Rotation paths and how fast each direction turns (degrees a step)
Each turn is a multiple of 5 degrees from 10 to 175, or 0.
Each row of a path follows its step; steps can be skipped.
Path 1:
step 0: [ 12  14   4   2   2 -12 -24  -9 -20  32  -6   9  15  -8  15  -1 -11   5
  17  -8  -8   4  11   0   4  -6  -4  -4  10   5 -32 -11  23   5 -24]
step 1: [ 28 -17  -7  10   9  18  -2  -1   8 -21  -9 -23  14   5  -3  15   1  10
  -9 -27  13  13  -5  -6   0 -15 -21  20   3 -13  18 -16  -6  -2  18]
step 2: [-26  23   3  -8  -9   3 -26  -1   7   0   3   6 -14   3 -19   2 -10   6
  -7  -7 -28   8  -5  -5 -16 -12  26 -16   1  -2 -17 -10 -26 -22  -2]
step 3: [ 23   2  -9  -6  14  32 -15   9  -3   4  26   6  13  12  -6   9   5 -16
   5  14  19   3  18 -24   8   9   1  -6 -10  24   5   8  15  17  11]
step 4: [  6  15  11 -11  -2  -5 -11 -18 -17 -14   1  -1   3 -27  18  29   1   0
   2 -11 -11  -1 -32  16   9  -3  -1  13 -21 -16  -7   8  15 -12 -19]
step 5: [ 12 -18   5   5   8 -19 -19 -16 -15  -1   3   7  -3   7  -4   5 -21  12
   3  20  10   2   8  -5   6 -10  -2   7  16   8  23 -12 -32  -5  37]
step 6: [-12  25  -6  12  17  12   8 -10  -1  -5  17  18  12 -18 -11 -14   8  23
   4 -14 -23   1  24 -13  -1 -16  -8 -13 -10  -5  -7  21   2  -3 -16]
step 7: [-10   6  -8   2 -17  14  -6  12 -21  -3  18 -24  -7   9 -16  12  -4  -4
   6  17   3   7 -13  -2 -10  14  -4  28 -20   1  32 -14   4  19   0]
step 8: [  3   8   4   5   3 -21 -27  -2   0 -11  -7   7  12 -18  12  -2 -29  -7
   9   4  13  -7  11   2  11   8  16 -19   9  -7   0  -1  -6 -13 -44]
step 9: [ 19 -32   2  12  -2  12 -17 -13   5   6  -4  -4 -10   7 -10   3  19  37
  19  -5   7   7  20  -7  -2   7 -27  21  -4   2   0   2   9 -10   9]
Speeds:
[ -3   2   1   1   1 -12 -10   6   4  -9  -3   6  -1   1   5  -4   1   6
  -3   7   8  -2  -1  -5  -8   0   6  -1  -1   0  -5   1  -7   0   4]
120
[ 3  4  3 -2  2  4  3 -7  5 -6  2 -4  4  3 -1 -2  5  3  5 -5  2  2 -4  6
 -5  5  3 15 -4 -7 -5  6 -6  7  0]
130
[ 1  5  4  4  6  1 -7 -7 -1  5 -3 -8  1 -1 -5 -7  1 -8  8  5 -2 -9  2  2
  0  5  6 -8  5 -3  0  0 -6 -4  6]
125
[  3   0 -10   0   6   5  -8   0  -8   3   7  -2   1  -8  -7   0  -2   2
  -1   4   9   2   0   5  -5  -8   0   5  -2   0  -3  -1  -4  -9  -5]
0
[ 11  -3   0  -7   6 -15  -3  -4  -3  -3  -3  -6   2   1   5  -1   2   2
   2  -3   1   1  -3   3   8   4  -4   4   5   4   1  -5   3  -6  -6]
90
[ 2 -7 -7  5 -1  4  1  1  5 -1  3 -2  8  8 -5  2  0  4  2  9  8  3 -9 -2
  3  7 -7 -1  2  3  5 -3 -1  1 10]
175
Path 2:
step 0: [  8  12  11  -9  -9  -7 -24  22 -35  23  -4 -17   5 -14 -12  -1  26   0
 -20  -8   8 -15  11   2  13  14  11   0   7   2   4   4 -37  -1  -5]
step 1: [  7 -23  11 -20  15   6  -2 -20   3  20  10  -4  -1  16 -23   4  22   9
 -20   1   4 -37   3   8  -4  -5   0 -27   0 -13  14   3 -22 -17 -18]
step 2: [  1  11  -1 -29   6 -15   6   5   4  16  27   2  -5  25 -20   7 -16   7
 -31  26  21   4  19   4 -12 -17  10   1   9   9  -7  -4 -12   8 -22]
step 3: [ -8   5  -9  -6  12  -3   0   8 -26  13  23 -18 -16 -11   1 -10  -9  11
 -20 -10  17  -7 -13 -14 -33  -2  -9  -7  -1 -11 -16 -32 -26  13  -3]
step 4: [ -7   1  -2  -1  26  14   6   2 -23 -10 -13  10 -18  -7 -17 -23   3   6
 -18 -10  18  -5   8  13  19  12   4  -9  -8  13  -7 -18 -37 -13 -23]
step 5: [ 18 -12   6 -19  17 -17 -12 -17 -18   0   4   9  19   0 -26   2   0  14
  -8  -4  32   9   2  -6  -8  17 -12  10 -16  -8  20  -1  -9 -14 -37]
step 6: [  4  -2 -25  -6   4 -12  -9  -3  -2  14  -7 -32   9   1 -11   9 -25  -8
 -17  24  33  -8  -4  -5  -3  -2  29  -1 -20 -11  10 -10 -22 -11  -5]
step 7: [-21  -7 -16   5  13  10  25   1  15   5   3  -1  -2   3  -2 -12   7  -2
 -21 -16  29 -13  11 -33 -28 -13  10  15  -8  -4  -1  -2 -26 -23  -5]
step 8: [ -4  27 -15 -13 -12   3 -12 -13  10  12   6  14 -10  -1 -12 -21   6  22
  -3   1  16  10  -4   0  -5  20   0  32  -5  20  -5  -9 -39 -18  -6]
step 9: [-17  -8 -10 -16  -5 -17 -13  -4   5  19  15   7  -9 -15  17   2   0   4
   7   4  11  -7 -15 -11  15  17 -18  -8 -32 -19   6  -9 -26 -17 -35]
Speeds:
[  0   0   1   3   1   3   1  -6  -3   6  -6   2   4  -8   8  -2  10  -1
  -5  -6   7  -2  -2   2   4   3  -5   7   8   8 -11  -3  -2   0   3]
90
[ -7   4   7   1  -4   5   5   4  -3   2  -5   5  -3   1  -1  -4 -10   3
  -7   3  -1   1  -2 -13  -6  -2   1   2   2   3   2  -7   1   0  10]
85
[  4  -3  -3   3  -7  -7  -3  -1  -4   3  -7  -1  -5   3   9   0  -1   6
  -1  -1  -2  -6 -13   4  -2   1   7  -8  -4  -7  -5  -2  -3  -3   4]
130
Path 3:
step 0: [ 14  17   7  -8 -10   1   4   3  -5   4   3 -33  16  -1 -12  -3  -7  -1
  11  -2 -39  20 -10 -13  -7  16 -17  -3 -17 -19   9   2   1 -25   3]
step 1: [ -1 -14   1  -6  -5  26  -4  25   0   4  -1  -7  13  11 -10   4  -3 -30
  -6  15  13   8 -22  16  -8  -4  -2 -11  19  10   7  14 -39 -14   1]
step 2: [  5   4  -3  22  -7  -9   6  -5  -4   1 -14  10  24  -4 -27  24  -7  -2
  13  21 -11 -21 -28  -4 -20 -14  15  -5  -6 -14  10  -1  15  12  -1]
step 3: [ -3  20   4 -13  -2  -5  -3  14 -36  10   7 -12  -4  10   8   0   5  -6
   1   6   2  17 -11 -14  -4   2   6 -18  -1 -13  13  37  23 -27  -5]
step 4: [  7  -4  10  -8  -2  28   1  15  -1   4   0  -2  23  -3  14   3  -2  -2
  -9  11  -1   1  -3  10 -48  -5 -25   4  -2  21  15  15  -6  22   7]
step 5: [  7  -6 -14 -12 -22 -13 -14   2 -10  -4   2 -10  16   1 -24  28  12   9
  14  -4 -28 -19 -15 -16 -20  19   2   5  20  -8   4  -6  -5 -15  -1]
step 6: [-15  18  19  -5 -15  10  17  12  -8  -1  -2 -29  -8  19 -11   4 -14 -20
  13  21 -10  18   3  13  -9  -1  -2 -25  -5 -23  -3  11 -14 -14  11]
step 7: [ 10  -2 -16  14  11  19   1  20 -19   1 -10   4  23 -14 -18  24 -14 -12
 -13  -8   1  -6 -24  15  -6 -11  -5   0 -20  14  22  19 -14  -4  -6]
step 8: [  9   7   1   2  -9  -6  -6  -3  -9  17  22   0  37   0   2  -3  20 -10
   5  21 -18   5 -34 -24 -10  -3  11 -10   8 -22   2  -4  15  -2   2]
step 9: [-15 -10   9 -15   3  19 -15  13  -4  -1 -23 -17  -8  15   3  -1  -3   8
  17  25  12   2 -10   5 -25   0  -2 -16  10   0  21  36  11  -9  -1]
Speeds:
[ 5  2 -1  6  0  1 -1  5 -1  1 11  5  2 -6 -1  4  4  7 -1  3  0 -9 -6  1
 -4 -2  6  1  9  2 -8 -8 -6  7 -4]
120
[  2 -10  -3  -4   1   1 -10 -10   6  -3  -2  -1   3  -1  -1  -6  -5  -3
   2   7  -2   5  -2  -3  -3   9   1  -2  13   1   4  -3  -4   4   1]
95
[  1   7   6  -1  -7  -1   1  -2  -5  -4  -6   8  -1  -1   9   4   2   5
   2  -2   4   1   7  -7 -10   6   0   1   8   9   1   2   5   0   5]
60
[15  3 -3  0  1  4  6  6 -1  0  1 -6 -8 -6  1 -6 -6  0 -4  0  3  6  1  8
 -2 -4  1  6  7  2  9  0 -1 -2  1]
120
[ -5  -3  -9   4   1   4  -1   1   9 -10  -4   4  -3  -4   1   0  -4   8
  -4   2   3  -1  -1   0 -13  -8   0  -6  -9   1   3  -1  -3  -2   2]
140
Path 4:
step 0: [ 37  -1   5   1  21  13 -18   6  -4   3 -12   9   2   2 -12  10   1   2
  -4  -8   8 -35  -6   5 -18  17   9 -17 -19   8 -26  -4  -1  23  18]
step 1: [  2 -17 -19 -18 -13   9  33  26 -10   8   5   9  -9   2  14  -4  -1  -9
  25   8 -10   1  10  20 -11 -22   8  -4 -11  16  11  10  -1 -27  13]
step 2: [-32  -3 -23 -23  20 -14   5 -12  22   4  -5  -5 -14  27   3   5   2   5
 -20  -4  12   4  -5 -10  14  23  -5 -13 -11  -3  12  17   5  22   3]
step 3: [-10   9 -11  16   1  14 -15   9  -9   3 -25  15  -1  -2 -29   8 -14  18
  -7  16  -5   6  -6  18 -12 -21 -17  14   4  10 -31  13  12  -3 -21]
step 4: [ 23 -17   0  13 -18  -2  11   2  23  -6 -13  -2   1  -4  14 -10 -10  -4
  -4  -9 -20  24  -6  18  32  -4 -17   8 -10 -30  20  -9  -9  -1  12]
step 5: [ 10  12 -15   4  12   2   5 -20 -24 -12 -13 -22  -1   3 -18  15   7 -20
   8  29  26 -14   4  -2  18  14   7   4  19  -3  10 -11  -2  25  -9]
step 6: [ -7 -16  16  13 -15  -8  20  -5 -16 -15 -21   0  23  -4  17 -15   3  24
  12   0  -2  -8 -22 -14 -28  -6 -16  -5  -6  25  -9  -9 -14  -5   7]
step 7: [ 11  -8  21 -15  16  23   1   1   1   1   8 -14 -12  -3  19  -6  20 -17
 -29  -4 -21 -13 -18   5  11  12  16  19  -4   7  14  29   5  -2  -1]
step 8: [ -8  17 -11   8 -21   3   7  -2   0  13  15 -19  -5   1 -11  -2 -15   9
  -2  -7  31 -23  17  -4  -1 -25  -6 -17   2   4   3  33 -18  -3 -24]
step 9: [  8  -5  19  -5 -26  -5   8   6  22 -11  -2  26 -12  26 -22   6  13  11
 -11 -22 -12  -9 -19   5 -13  -3  -7 -12   8  -7  -3 -14  23  20   8]
Speeds:
[-10  -1  -1  -1   5  -3   3  -8  -5   8  -1  -1   1   4   7  -1   5  -4
   0  -1  -9   3  -1   3   1   4  -4  -3  -2  15  -2  -3   2  -2  -8]
80
[  4   0   8  -6  -2  -3  -7   1   1  -1  -4  -5   1   8   0   3   4  11
   3   1   0   2  -3   2  -5   5  -2  13  -7   1 -10   0   1  -2  -2]
110
Path 5:
step 0: [  7 -20  -3 -24  -1  17 -12  26  -5  -3 -21   3 -15  -3   4 -23  -6 -10
  -1   8  -7  -8  10 -17  -6  -2 -15 -15  -8   3 -21 -21  -3 -14  37]
step 1: [  5  11  38   1   2   0  -1 -14 -19 -15  24  17   9 -13  17 -16  11  -1
  -1  -2 -11 -13  23 -12  13  -2   4   6  19  36   4   1  -7   5   3]
step 2: [ 19  -8   6 -27  24  -3 -14   4  11   4   5  -5 -15  12  -1  -8 -18   3
  25  19  -1   5  -3 -21  25   7 -32 -12 -14   9 -15  19  10 -16   4]
step 3: [ 15  -3  -4 -16 -17 -12 -18  11 -31  -7  -7  12 -13 -16  -8 -28  19  -5
 -11  10 -15  -6   7   0   6 -10  -4 -11  31  15  -2 -22  -1 -10  18]
step 4: [ 12   3  17  -8  11  -4   7  -2 -15  -3  24  12  10   3  44 -12 -19 -10
   7  22 -12   7   6  -8  11  12   9  -3 -21  36  -3   7   8  -1  -5]
step 5: [ 14  16   4  -9  20  -8   0  -7 -14  -1  -9 -22 -22   3 -20   4   6  12
  14  24 -19   0  17 -14   2  -2 -23 -22  14   5 -23  -1   8 -27  13]
step 6: [ 13  -3  -7  -1  -4 -14  -5  23   4  -9   0  22 -13  -8  28 -43  12 -16
   6  12   3   8  26   3   4 -25  11  -3   3  19  -9  -7  -5   7  10]
step 7: [ -7  -1  35 -20   8  12   5 -18 -14   3   1 -12  -6  -5  14   1 -18  18
   5  -1 -24  10  14 -16  10   2  -2 -30 -20  32  -6 -10   0  -1   3]
step 8: [ 22  10   2   7   8   8  -9   4  -2 -15   4  16 -31  16   5 -13  11 -11
   8   8   0 -16  18 -28  10  -7 -14   3  12  -9 -22   2  -6 -33  22]
step 9: [  2 -19  13 -22  18 -13 -21  16  -1 -10   2  11  11 -30   2 -28 -13  -4
   3   0  -6  -5  24  -1   0  -8 -13 -11   5  34   1  -5   0  24   9]
Speeds:
[ -5  -3  -2  -7 -12  -4  -3  -2   0   7  -1   3  -6   1   2  -4   0   2
   2  -4   1  10  -4   0   8  -7  -1  -5  -2  -2   3  -5  -4  -4 -10]
95
[  0  -3   2  -1   3   5   5  -1  -6  -3   8  -9  -7   6  -7  -8 -11   4
   2   5   1  -1  -7   0  -4  -9  -2   2  -3  -2   5  -3   2   4   0]
140
[  9  -5 -11   0  -2   1  -2  -2   1   2   1  -8   4   2  -3  -4   1   3
  -6  -8   4   4  -2  -1   6   0  10  -4  -1   9  -1  -2   2   3  10]
110
[  1   4  -1  -5   4  -4  -1  -2   4   6  -2   4 -10  11  -7  10  -1   3
  -4   5  -2   5   1  -6   2   2  -2   3  -2  -6   2   2   0  -2  11]
130
[ -4   5  -8   6   1  -1   0  -6   0   4  12  -6   7   1   0   2  -5   3
   5  -1   3   1   8 -10   1   1  -6   5   4   1  -2   0  -3 -10  -3]
115
Path 6:
step 0: [ 26  -3  -8 -22 -29   7 -17   6  25   1  -1  22   5  -9  -8  -3   1  33
 -14  19   0  13 -15   6  -1  -1 -12  -5  15 -23 -18   4 -22  -7   8]
step 1: [ -6  -4   7 -10 -29  10 -14  20 -16   1 -15  16  -9  -5  17 -11   0  14
 -21  11  -4  -7   5  -2  17   0 -21 -39  17 -13 -10  10  -5  29   9]
step 2: [ -1  28 -14  -2  -2  16  14  -2  -8   8   0  25   0   5 -20 -19 -22  14
  -8  24 -18  -8 -10  27   8   9   9 -33   4 -14  -4   3   4  22  -3]
step 3: [  5  21   2 -14 -14   5   3 -11   8  13  -7  52  12  -4   4   0 -12  30
 -12   1  -1 -17  10  -4  -5   5  17   6  -5   4 -25  11  13  13  13]
step 4: [ 37  -1 -29 -38 -31  -1  -4  -7 -11  17 -14  13  -5 -11   3   3  -8  21
   8  12   5  -3  -3  -1   5 -13   6 -13  10  12 -14   2  -9  13  -4]
step 5: [  0  11  -2 -16 -21  -3  -6   8 -28   1 -20  26 -19  -7 -17 -21  -2 -17
  -9  10 -18  -6  12   3  -6 -20 -13  -1  27 -10 -30   0  -2  23  -5]
step 6: [  0   8 -23 -22 -12  13   3  -1  -1  14   4  23  -5  -8  -6  -6 -20  -2
 -16 -20 -36  -3   9  40  -9  20   2  -3  19   0  -2  -3   9  14   8]
step 7: [ 11  19 -19   1 -33  -2   2   8  -5  -9 -17  34  -6   2 -18   4  13  21
 -20 -26   2  -3   6  24   3   6  18   1  -9  20 -15  10  -9  -1  11]
step 8: [ 21  -7 -20  -7 -21 -14  -9  14  -4   2  12  31 -10 -12   5 -14  11   7
  24  -8 -14  -2   9  10  21 -27  18 -20   8   7 -11 -11 -10  16  21]
step 9: [ 16 -13 -12  -5 -19  19 -10   0 -18 -11  -2  35 -13   2 -21 -38 -12  -3
  -5  -5 -20   2  -6 -14  -1   0   7   2  19 -24  -2  -9 -10  -6  18]
Speeds:
[  0   1   1  -3  -1   1  12  -8  -2   0  -6  -2   1   0   5   1  -4   1
   6  13  -3  -6  -1 -10  -5   6   2  -2  -2   1  -4   7   5   6  -4]
40
[  3   4   2  -3   2   4   1  -3   9  -4   9   5   5  -3   0  -2  -9   1
  -2 -11  -3  -3  -5  -5  -9   9  -2   7   0  -6  -3  -5  -2   0  -2]
110
[  4  -9  -1  -5  -6   1  -5   0   2  -1   1   1  -5   1   2  -8  -1 -10
   1   3   5   9   4  -4  -5   1 -10  -6  -3  -6  -5  -2   6  -4  -5]
85
[ 4  0  2 -9 -9  2  4  5  0 -9  4 -8  2 -7  2  1  4  2  4 -2  4 -6 -6 -1
  9 -9 -3  4 -3 -3 -7  3  0 -1  2]
95
Path 7:
step 0: [ 21   2  21  -9   7   1  11 -10 -21   0  21  17   8  23  -6   9   9 -12
   2   1  20  -3  -2  -4 -18  -9  -1 -11  11  -3   7 -35 -10  10 -33]
step 1: [-12 -25 -23   9  -5 -36 -11   0  -9 -16  17  -3 -12   4 -28  -7   1   3
   0  -6  15   4   7   4   8 -12  -7   2   3 -25 -21   9  16 -10 -17]
step 2: [  0   4  17 -12 -10  11 -10  -9 -15  -8  14   1  -4 -10  12 -12   0  22
  -2 -21   1   4 -17   4  -4  -6  27  17  28 -16 -20   8 -35  15  -5]
step 3: [ -5   0  14   9  15  11   1  -8   0   4  20 -12  11  15  -1  15  10   4
 -15   6  19  10  26   9  -9   5  -5  -9  25  -6  -9 -38  13   8 -32]
step 4: [  7   4 -33 -10  16 -31   1  -2  -2  -1   4  -2  -7   3 -23  -8 -15  11
  15  10  24  11 -11   3 -13 -20  19  -2  -7 -14 -32   6  -1  -2 -19]
step 5: [ -8 -12   7   2  -5 -15 -16   1   7  -2  14   4  10   7   3  17   7  13
 -17 -11 -20   4 -25  -3  -8   1   3  28  28 -14  -4   7 -32  29 -18]
step 6: [ 20  15   5   1   4  14   7   8 -24  -4   2   9  26  14 -14  -2   0  -3
   2 -16   5  -5  16  10  13   3   3  -5  25 -11 -21 -24  22   7 -35]
step 7: [ -6 -25 -13   4   7 -15   9  -7 -11 -25  22   5 -10  -1 -17   7 -22  10
   9   6  32  16  -4  -6   6 -26   1  -1 -15  -1 -13  -8 -22  17 -11]
step 8: [-13   5  27   0 -12 -17  -6 -18 -17  11  17 -19  10   3  -6  -5  13   9
  -9 -11 -13  15  -4  -4 -10   3  -5  26  16 -16 -23  25 -14   0 -25]
step 9: [ 26  -5  -7  -1   0  14  15  -4   0 -11  20  -5   0  23   4  -3   0   1
 -12 -27  20 -16   0  -4 -13  -2  19 -12  34   0 -12 -26   6  -2 -23]
Speeds:
[ 10   3   3  -2   7   9   1  -1  -3  -1  -1  -6   1  -7   3  -2  -2   2
 -11   1   3  -7  -4  -2  13   5  -2  -4   6  -1   2  -6   1   4   0]
110
[  5   6  -5  -2  -3  -3   3   5   6   1  -6  -8  -2   4   3   2  -5   3
  -8   2  -6   9  -7  -5 -12  -1  -2  -6   2  -5   0  -6   4   2   1]
65
[  2  -6  -7   4   2  -3   1 -14  -7   3   1   5  -1   3   5  -5  -8   5
   6  12  -4   0   1  -3   1   3  -2  -4  -1  -6   3  -1   5   3   0]
115
[  1   4  -7  -4   3  -7  -1   3   2  -7   8   7   1   0   1  -2  -4   6
  -7  -5   4  -5   5  -3  -1   7  -2   1 -12   4  -8  -5   6  -2   4]
125
[  3  -2  -3   3  -9   1  -4   0  11   2   0   2  -2 -12  -3  -2  -4   5
  10  -3   4   0  -2 -11   3   1   2  -7   0   2  -4  -2  -6   3  -3]
135
[ 2  0 -3  4  2  1  7  4  0  0 -5  2 14  6 -4  4 -9 -4  2 -1 -5  3 -3 -4
  7  1 -5  5 -5  6 -3  5 -3  9 -4]
45
[ 10  13  -1  -2  -2  -2   5   0  -5   4  -9   4  -1  -1   5 -14   3   0
   2  -1   1   0   3   4   1  -6   4   0  -3  -1  -6   5  -3  -2  -4]
160
Path 8:
step 0: [  5 -11  -8  -6  -6  -1  17  10   1  -1 -15  18 -16 -22  -5  -7 -11 -18
 -10  13  19 -11  37   2   4 -17 -25  36  13  -9  10   6  -6 -23   2]
step 1: [-28 -22   1   7  -1  -3  -2  13   1   1   1  -9  -1   2 -31  13  23 -21
  -1   6  20 -16   5  23   7  23  -9  25  16  14  12  -5  22  22  19]
step 2: [-45  19  14  12  13   8 -18 -22  -5  -7  -3 -22  -3   7   8  20  -4  10
   6 -17  -4   1  22  10   4   8 -30  20   6   1   7  -2   0 -18  -9]
step 3: [-23 -12  -7 -21 -11  -8  27 -13  25   0 -10  11 -18  -4  28  15   9  -6
  -4 -17  -1 -19   7  -4  18 -24   0  34  -3  -2   6  -7  -4 -18   6]
step 4: [-11 -12 -11  -6   3   7   5  19  -6   3 -19 -27 -11  23 -12   4  23 -34
  -3  19  -8 -35  -6  20   5   2  -2  19  -5 -11 -25  -9   9 -11   6]
step 5: [ -7 -17  15 -22  20  15 -18  -3  -3   4  -8 -10   3   0  -9  10  17   0
  20 -19 -11  -3  34  11 -24  20  -6  13  10  -5   6  16   7 -37  -3]
step 6: [-12  -5 -17   4  -7 -17  13 -15  22   2  -4  20   7 -27 -14  14  -4 -18
 -10 -25  13 -28  29   5 -12  -6 -22   4  10   2  -4 -17  -4 -23  -1]
step 7: [-24 -29   8  15 -25   1 -23  22  -2   5   0  -4 -11  13 -18   8   9 -16
 -10  -5   1 -38   4  -7  25  -2 -29  12  -5   4   0   8   0   8   4]
step 8: [-36   3  19   0  19   1 -15  11   8   7   0 -25   4  -3  -4  -5 -16  -1
  15  10   5   0   9   6  -8 -12  -9  45   5   5  17  19   2 -32   4]
step 9: [-22 -16 -15 -18   9   4  25 -18  18 -14  -6   1  20   3  22   3   4 -21
   0 -17  34 -13   9  -2  -4   8 -10  35   8   4  -6  -8  16   1  -2]
Speeds:
[  0   6  -8  -4   5   5   3 -11  -1  -3   7  -3   9  -3   1  -7  -3   0
  -3 -11  -1  -3   7   0   9  -4   0  -4   0  -4   3   5   3  -1   1]
110
[ -9  -1   0  -3   2   3  -5   1   6   5   4  -2   4   3  10   3  -9   2
   2   2  -2  -2 -12  -3   7  -5   6   7  -5  -6  -4  -3   2  -1  -5]
70
[-1 -2  4  6 12  3 -5  7 -4  2  5 -8 -1 -5  7  1  4  1  2  2 -3  2  9 -4
  7  5  3 -4 -5  8 -2 -1 -6 -5  0]
125
[  2  -1   2   5  -5   5  -9  -7 -10   5  -6  -6   6   5  -2  -2   3   1
   1  -1  -6   3  -2  -6   1   5  -8   3  -4 -11   0  -1  -4   2   6]
130
[ -6   5   3  -3   3   0   9   1   3  -8   0  -1   8   4   0   4  10   1
  -2   5  -2   4 -10  -8   2  -3 -10  -1  -1   6   1   6  -3  -4   3]
60
[ -2   1  -4   0 -10  -6   4   1  -4   3  -5  -1 -12  -3   2  -5  -5   1
  -3  -4 -10  -6  -3  -4   6  -4  -4  -2  -9   6   0   6  -4  -1  -2]
95
[-2  2  5 -3  7 -2 -3 -2  3 10 -4 -7 -1 -4 -6 -8  6  7  3  8  1 -7 -6  7
  4  3  0 -4  2  0  3  8  7  4 -1]
110
